Each path is a new rotation, seen through one point. The rows after it are directions, each followed by how far the rotation turns it, in degrees per step (0 if it stays put).
Each turn is a multiple of 5 degrees from 10 to 175, or 0.
Each row of a path follows its step; steps can be skipped.
path 1
step 1: [ -1   6 -41  10 -15  16  -5  -3   1  -4   8  13 -10   9   0  35   1 -15
   0  -8 -11  19  23   8  19  11  41   6  15   2  -3 -15   1  17 -14 -16
  -9  -6   9  24  22   4  -4  22  15 -12 -17 -32 -16   5   3  14  -9  10
  -9  32  -3   8 -32  -3 -27  13]
step 8: [ 12  26 -10   1  27  13  -1   3  28   0  11   2 -34   2  -1   5  27  -4
  23   0 -16  12  -1  11  27   2  34  19  11   2  -4 -14  -8  13   9 -19
   3 -12  -1  25 -11 -16  -7  27  13 -17 -13  -9 -10   9  18  -9 -18 -16
 -10  13   1  18  -1   8 -44  24]
step 15: [  1  32  21   9  23   2 -21   5  13   3  20  -9 -10   4   0  32   2  33
  46   3   1  -3  -6 -11  16   2  24   8 -13  -5  -3 -14  -3   1  29  -7
  -1  -6 -20  14  22  -3  13  31  12 -21 -12  -9 -19  15  -2  -8 -13  -8
 -13  18 -22 -14   8  12 -19  -5]
step 17: [-25  18 -19  32   6  11  -1   3 -15   1   2  12  11 -24   7  15  -5  -9
   9  21  -6  12   1  -8  23  22  33   1  -2   7 -32 -24   2 -20  11  -2
 -14 -13 -14  34 -17 -10   1  16  -6  13   8   6 -12  -1 -21  31 -23   0
 -15  28  -6  -7  -7 -18   8  21]
step 23: [  7  13   8  13   7 -25 -12 -29  -2   3   8 -12 -16 -11  18  25  -4  24
  39  13  -1   7  -4  -6  23  13  32 -12   7 -12  15  15  -7  17  21   3
 -12   6   0  12  35  -2  16  15   7 -13 -36 -20   6  16  10  -2 -14   2
  -6  20 -19 -11  -2  11 -26   3]
step 27: [-24   5  -2  -1  -8 -21  13  -9  19   7  13 -11   0 -27  26  23  -1   3
   8  -8  18  -7   8 -27  37  13  28 -19   8  14   0  -5   8   0   0  11
 -15  -1  10  28 -21  13   4 -16  16  -5 -40   1   4   1  -9   3 -11  -2
  18  -1 -11  -3 -17  -8 -45  22]
step 28: [ 10   1 -16   5 -25   0  12  -7  30  22   6  15 -14 -20  16  23  -9  -2
   5  30 -11   3  24  15  29  26  22 -22 -14   4 -27   6   7  13 -10  10
  -8  16  13  15  -3  -6   8  10  13 -26   4  -5 -14   5 -16  33   0 -11
 -13  -4 -21 -14 -26 -19  21   7]
Directions:
[  0   0   1  -6   7   2  -6  -6  -4   0 -10  -4  -4   5  -5  -5  -3   0
  -2   4  -1   3   4  -2   6  -4   7  -2  -1   1   7   1  -3  -3   2  -5
   6  -9  -7  -4   0  -4  -3   5   0   1  -3   1   2   5   1   5  -3   3
  -1  11  -4   0   1   6   2   2]
45
[-5  1  6  1  1  6  4  1  8 -3 -6 -3  3  1  3 -5 -1  2  1  4 -8 -1 -3  6
 -6  2 -2 -5 -1  4  1  5 -2  0  2 -4 -3  3  3 -7 -2  4 -7  8  0 -2 -6 -4
  2  5  0 -9 -5  2  0 -5 -2 -4  9 -2 -4  3]
135
[ 1  4 -5 -3  5  8  0  1 -8 -3 -1  2  1  2  2 -2 11  2 -4  2  0  4 -5  3
  6  0 -2  4  2 -1 -5  5 -7  1  8  0  1  4  6  1 -6  0 -4 -1 -2  9 10  3
  0  2  6  1  2 -1  1  2  0  2  0 -7  0  9]
85
[  3  10   2   0   5  -5   4  -8  -1   7   5   1  -5  -5  -5  -9   0 -10
   5   1  -3   4  -2   2  -2  -1   1  -4   3   4   3   4  -3  -3  -1   1
   4  -1  -2   2  -5  -2  -5  -8   3  -5  -1   6   5  -4   6  -2   3  -2
  -3  -4   5   0   1  -2  -6  -2]
175
path 2
step 0: [ -4   7 -13  -3   8  25   3   7 -12   9 -24  -8 -16  15 -11  12 -10  15
  15   4  20  -5 -23   3 -10  -5 -31  21  20  -3  16 -11 -12  -5 -19 -18
  18  -2   3  -5  -1  -8  10  -7 -15  -6  -7  31  12   9  17  48  -2   6
 -17  31 -32  14  26  22 -18 -14]
step 7: [ 28  13   4 -10  17 -20 -12   3 -30  43 -15   3  -5  19  15  -4 -23   8
  -9 -11 -11 -11 -24  -6 -17   6  -9  -6  15 -19  11 -25  -2   9  13  23
   1 -16  -5  18 -12 -12  20 -25 -24 -12 -11  16 -20  13  -2   1  25  24
 -21   6  -5  -4 -32   7 -20 -11]
step 8: [ 25  24 -12   3 -10  26  14   2  -2  -8   5   0 -17  27  -5 -22   4  12
  -3  11  -2 -13 -13  25 -16 -11   7  -7  21   0   1 -19 -27  -4 -21  -4
 -35  11   5 -28  10   6  11 -17  -7  -5  -6  39   6 -15  -4   2  -2 -24
  -6  44  19  20   5  -1 -22  24]
step 19: [ -8  14  -1  -2   7 -19   1  24   2  19   5 -15  15 -16   3  -9  -4   5
 -14  -8 -24 -15 -13  16  -2  40   8  15  39 -42  11   3  -4   2  10   2
  -1   5 -23  -2 -27 -11 -15  -4  -8 -10   3  29  -6 -35 -10  25  -4  18
   5  39  17   3   2 -10  -9  11]
step 21: [  6  15  -1   7  -4  26 -12  -9 -25   3 -15 -20 -33 -11   1   0  -3  -8
   3  -6  27 -24  -2   5  31 -26  19  -4  27 -29  -3   2  -9   5 -15   0
  -9   0 -28 -20  14  19  -9  -6   4 -24   3  42  -9  16  22   3 -14   9
 -30   5  14   7   3   3 -26   6]
step 29: [ 16 -10 -15  12   6   3 -21 -12   5  23  -9 -12   9  15  11   7 -29  19
  -1 -16 -13  -3 -10 -13  13  23 -13  11   9 -21   4   5 -23  10  -5  12
 -13  11 -13 -16   1   2  29  -6   0 -15  -1  49  25   1  28  36 -21   1
   6  26  -2  24  30   2  -4  -1]
step 30: [  7  43 -34 -17 -11  -5 -17 -16  -6  19   8 -12 -13 -12  -6  -3  10   7
  -1  21  16   8 -39 -25 -16  13  12 -23  18 -38 -11 -18  10 -19 -22  -6
  -3   3  -6  19 -23  25  14  -4  -1  13   0   7   4  -5 -11 -10   6  23
 -22   9  -5  18  -6   6 -11  16]
Directions:
[-11   6   2   1 -10   7  -9   0   1   6  -1   2   3  -6   0   5   4   1
  12  -4  -1   1   1  -1   2  -1  -4  -2   0   3  -4   2  -6  -1  -2  -4
   2   4   9   3  -3   0  -1  -2  -3  -1   1   1  -1  -1  -3   3  -2   0
   1   0   5  -1  -8   7   2   6]
85
[  2   6   5   1   3   7   0  -6   1   2  -2   3  -1   3  -2  -5  -2  -4
  -3  -5   3  -7  -4   3   0  -1   4  -7  -2   2   6  -3   2   0  -6  -4
  -4  -2   2   0   7   4  -7   7  -2   5   1   2  -3   0  -1  -7  -3  -2
  -1  -6  -5   5 -11  -1  -8   4]
110
[-4 -6  2  1  7  4 -3 -9 -5  2  5 -6  5  6  0  1  6  5 -3 -1 -5  3  1  7
 -2  1  3 -1 -3 -4 -9 -7 -9  8  2  2 -2  5 -5 -1  3 -4  3  1 -2 -4  2 -1
 -5  1  1 -1  3 -5 -1  2 -4  1 -2  8 -4  0]
85
[  3  -2  -5   0  -1   4  -5   3   5   0   5   3  -4  -2   2 -10   3   3
   3   3   4   4  -1   3   2  -6   7  -2  -8  -2   1  -4  -1  -6   1   5
  -1  -1  -1  11  -9   2   5  -2  -6   2   4  -3  -5  -6   1   3   4   0
   5  -6   1   4  -2  -1  -3  -8]
175
[  0  -2   3  -3  -1  -5  -6  -1  -5   5  -1   4   0   0   3  -7  -1  -4
   1  10  -9   3  -2  -7   5  -1  -2   1  -2   1   2   1  -2  -3   0   3
  -3  -2   7  -4  -3  -4  -6   8  -4  -6   9  -3   6   2  -1 -10   5   0
  -5  -1  -2  -3   3   3  -3  -3]
135
[ 3 -3 -1  5 -7  7 -5 -9  5  3  0  0  0  4 11  2 -7 -2 -5  4  4 -1  2  1
 -3  3  2 -4  5  2 -8  1 -3 -6 -1  0 -9  1 -1 -4 -5  0 -1 -2  4  1 -4 -4
  6  5  2  5  3 -2 -1 -6  4 -6  0 -4 -4  0]
55
[ -2 -11  -1  -7   0   2   8   3   4   0  -2   1   5  -2   3   1   3   5
   0   3  -1  -3  -5   6  -6  -6   6   5   1   3   4  -5   0   1   0  -1
  -3 -11   7  -1  -4   1   0   5  -4  -1  -2  -5   2   2  -3   6  -6   2
  -3   3   2  -6  -1   3  -4   8]
45
path 3
step 0: [  7 -12  18  17   6 -13   4  -3  12  13  -2   0 -11  -6  -7  -2  14  -6
 -35  -8   8   5 -28   7   2   7 -31  -8  33  24  21  -9 -25  12  23  18
   2 -16  -2 -15  -4 -10 -13  -5   8  33   3 -19  10 -15   4   4  11  23
 -33  -8  -8 -16 -10  12  11   0]
step 6: [ -2 -13  14   0 -29   5  -5  11  -1 -16 -17   1 -11 -27  10  -9   4  -3
 -17 -18  -3  -1   7   9  15  15  -4 -11  20  29   5 -17 -27 -17  -4  16
  -4  -2  12  -9   2   9  -5 -15   6  14   3  20  -3  -4 -11  -4  -2  59
 -20   9  -4 -24 -16  11 -10 -23]
step 9: [ 16   0  10  14  -7 -25 -15  -9 -12  11   8 -17  -9   6   3  -6  -9  13
 -26   7 -16 -28 -10 -11  -5  12   8  -7   8  30  -7 -23 -32 -10   3  -1
 -17 -10  -1 -10   1  30  -1   8  43   2  -3  -4   6   6 -22 -22  19   6
  -4 -25  -2  -8 -30  -9   4   2]
step 16: [ 35  15  21  20 -15   4   8   4  27  16  -8  -9 -33 -11   2  -1   9   8
 -35   0   7  24   1  20   3  -1 -23   8  15   1  16   1 -26  13   9  22
  -8  17  16  -3   5 -10   2  -8   3  21   1 -26   2   8 -11  17   9  29
   3  -2 -12  -7  -2  25  -2  -4]
step 17: [  3   7   7 -10  -3  19 -15  21  -4 -19  -7  14 -18 -27   5 -15  -7 -17
 -23   6 -19 -24   0   8  19   7   6   7  -3  11  24 -37 -26   7   3 -14
  -3  -4 -14  -7  10   3   2   0  13  -4  10  22  17  -8 -14   2 -34  30
 -16 -19   2 -13 -19  15  -8 -10]
step 25: [ 21   2   0  38 -23  -6 -13 -21   1  -9  19   1 -22 -15   5  -8  -2  -3
 -17   8 -12 -15  -3 -22   0 -13  20 -20 -14   4 -14 -19 -39  -7   5   5
   5  11  27   8  14   6  -1  -4  26   5  -2  -3   3   9 -34   6  16  19
  -2 -17   6  16 -17   6 -15  -8]
step 27: [ 11   4  18   8   1  -7 -21   3   7  -4  -8  -6 -19 -19   8  -8 -11   3
 -40 -21  -5  30  -7  34   1   8 -11 -16  38  23  25 -24 -19   0  16  17
  -3  -2   4 -16  -5   9  -5  -6   6   3  20 -23  -7   1  -1  -9 -12   6
 -15 -22   2 -11 -13  10  -8  -8]
Directions:
[ 3  3 -7 -2 -9  6  4 -2 -4 -2 -2  2  2 -4  4 -3 -5  6  4 -1 -7  1 -4 -1
 -8 -7 -1  0 -3  2  4  3  0 -3  8 10  2  0  3 -4 -4  7 -4  0  0 -3  0 -3
 -4  2 -2 -7  2 -7 -1 -6  0  0  2  3  9  0]
60
[  5 -10   4  -5   6   3  -5   3   1  -1 -11   0  -4   4   8   6  -4   7
  -7  -1  -7   3  -2  -1   3  -7   0   2  -3   2   0  -1  -4   2  -4   1
  -6   6   3   2  -6   0  -4  -1   1  -7  -5   4   0   1   5   0  -2  -1
  -1   2  -5   2  -3   2  -4  -2]
35
[  3  -8  -2  -7  -4   4   2   2   6  -2  10   1   3   2  -4   2   7   2
   3  -1  -5   3   0  -3   1   2 -10   2  -4  -7  -5  -2   1  -3   3  -2
  -9  -2  -4   0   0  -3   5  -3   3   0 -10  -6  -1   1  -1   1  -5  -5
  -5  -3   0   1   3   0  -1   4]
135
[ -2  -4   4   2  -4   1  -6  -2   5  -5   6  -1   9  -6   4   2  -1  -5
   4   0  -1   3  -4   3   1  -7   5  -6   9   2   0  -3  -1  -4   2   1
   1   0   4   6  -3  -5  -1  -2  -6  -7   3   0   5   0  -2   8   0   5
 -10  -2   1   7   4  -1   4  -1]
170
path 4
step 3: [ 21 -11 -28  -3   5  20 -17  -7  29   4  -8  25   3   8  14 -16 -16   2
 -20  -2  48 -11   5   0  10 -13  14   9 -12  -5 -28   8  -2 -11   8 -14
  -9  20  12  12 -21  -6  13  -6 -18  -5   9   8   4 -14 -30  15   9  25
  25   6  14  14  10 -27  10   5]
step 5: [ 17  -9  10   9 -19  26 -18 -28 -19  27   9 -19  -3  39 -11   9  -3 -24
  -1 -10   0  13  33  17 -14 -26  20   2  -6  -2  12 -17 -23  -6 -10  13
 -10  -1 -16  24  14  -3  -9   9 -22  16   2   6  -7 -10  -1   5  -6  10
   1  -4 -11  22 -12 -24   1 -17]
step 8: [ 16   4  -5  15 -33  13 -23  -6 -15  -2  13 -16  -9  22  -7  -8   3 -14
   5   8 -12  -8  15   1 -16 -43  13  20  -5  22  20 -16  -5 -19   6  20
 -18 -17  11  11 -26  -1  -2 -13 -14   5  19  29 -27 -10  -6   5 -13 -22
 -14  -2   9   3   6  -7  -9 -26]
step 10: [  4  12  12  21  -3   9   7  18  -4  11 -28 -12 -14   0  -6  18 -17  10
  -8 -30  19  -3  -5 -23  -7   6   0  25 -23  -4 -10 -23 -13  -2  -5  -9
 -16  43  19  -8   2 -16  32  12  12  -1   8  16 -11 -12  -5   4  -4 -14
   1  -7  30  17   6  -8 -35   2]
step 12: [ 22  -2   3   1   0  28  -5   5 -14  29  29  -2   9 -21 -15 -14 -24   3
   5  18  -1   2  29 -13   1  10  24  15  18   2 -12   9 -28 -13 -11  27
  10  -5  25  25 -15  -9  11  -7   8  -2 -34   2  -2 -18 -14 -11  -8   1
  -8   0  31  17  11  -6   8 -13]
step 20: [  5  -3  -6  10 -17  -2 -11  -1  -2   1 -22 -38  -3  22 -11  26  -7   7
  -3 -24  -6  -8  30   2   5 -40  -1  -6 -10  -4  -8 -34 -16   9  11   8
 -11  13   8  -5   1 -20  -2   5 -27  15  22  22   2 -21 -17  20 -26  18
 -11   3  -4  26  10  -4 -17  -1]
step 29: [ 28  -4 -17  -7   6  20  -7  15 -12  14   4 -22   1 -19  30  20 -11   2
  21 -10  19 -11  -8   5 -11 -17  13   4 -27 -11   5   5   5  -6  31   4
  17  14  -9  -3 -14  14  25   3 -27  -6   4   3 -11  24 -32   5 -16 -13
  -7  13  35  19  19   4   5  12]
Directions:
[  1  -2  -1  -6  -4  -1  -1  -2 -11   4   1  -1  -7  12   0   7   2   5
  -5   8  -2  -4  -3  -5   4  -1   0  -2   1  -2   6  -4   1   1   3  -2
   1   0  -4  -5   1   3   0  -5   1   0   0   3   0   7  -1  -4 -11   0
  -8  -1  -6   3  -2  -2  -4  -6]
115
[-2  1 -5 -3  2 -3 -1  1  7 -6  2 -8 -4 -4 -4 -5  4  5  0 -4  6 -2  2  2
 -3  5 -1 -4 -8  0  1 -5 -1  6 -4  2  2  5  3 -8 -3  3  3 -3  3  0 10 -2
  6 -5  4  0 -9  0  0  6 -2  3 -3 -5 -2 -4]
110
[-3 -2  4 -2 -1  3 11  0  3  3 -2  4  1 -2 -1 10 -2  4 -5  3 -2  2 -1  2
  0  5  3  4  3 -2 -4  3  4  4  0  6  3 -4  3  1 -5 -6  0  2  3 -2 12  5
  2  3 -3 -9 -1 -3  4  5  1  8  2 -1  9  1]
125
[ -2   3   5   5   3   1  11   2   1   1   5 -10   8   3  -8   5  -2  -5
   1  -1  -3  -2   1   2  -2  -4   1  -1  -1   4  -9  -7  -2  -3  -6  -4
   3   4  -4   0   1   2  -6  -4  -3   0  -2 -10   0   0  -6  -3  -3   4
   0   1  -3   0   1   5   1  -9]
95
[-2  4  1 -2 -3 -1  0 -7 -5  4  0 -1  0 -2 -6  5  3  3 -3 -2  2  2 -2  1
 -5  6  5  0 -8 -9  1  0 -2  2 -6 -4 -4  1  1 -1 11 -4  7  5 -8 -1 -6  1
 -3 -5  7 -9  4  2  0 -1  1 -1 -6  2  5 -3]
65
[ 4  5  4  3 -2  2 -5  2 -5  2 -1  1  4  1 -5  3  1  2  8  7 -4  1 -2 -6
  1  0 -7  0 -3 -3 -3 -3 -2 -2  2  4  4  8  7 -4 -5  7  2  6  9 -8  0  4
  5 -3  4 -2  5 -6  0 -3  2 -4  1  3  3 -8]
25
[ -6   7   5   2  -1  -2  -1  -5   0   8  -2   2  -3  -1  -2   1  -6   2
   4  -4   2   0  -1  -1  -4  -1  -5   4  -3  -2  -1   0   1  12   2   3
  -5   6 -11  -2  -6   3  -6   3  -6  11   2   4   6   1  -6   2   2  -2
   1  -6   0   1  -2  -2  -3   1]
70
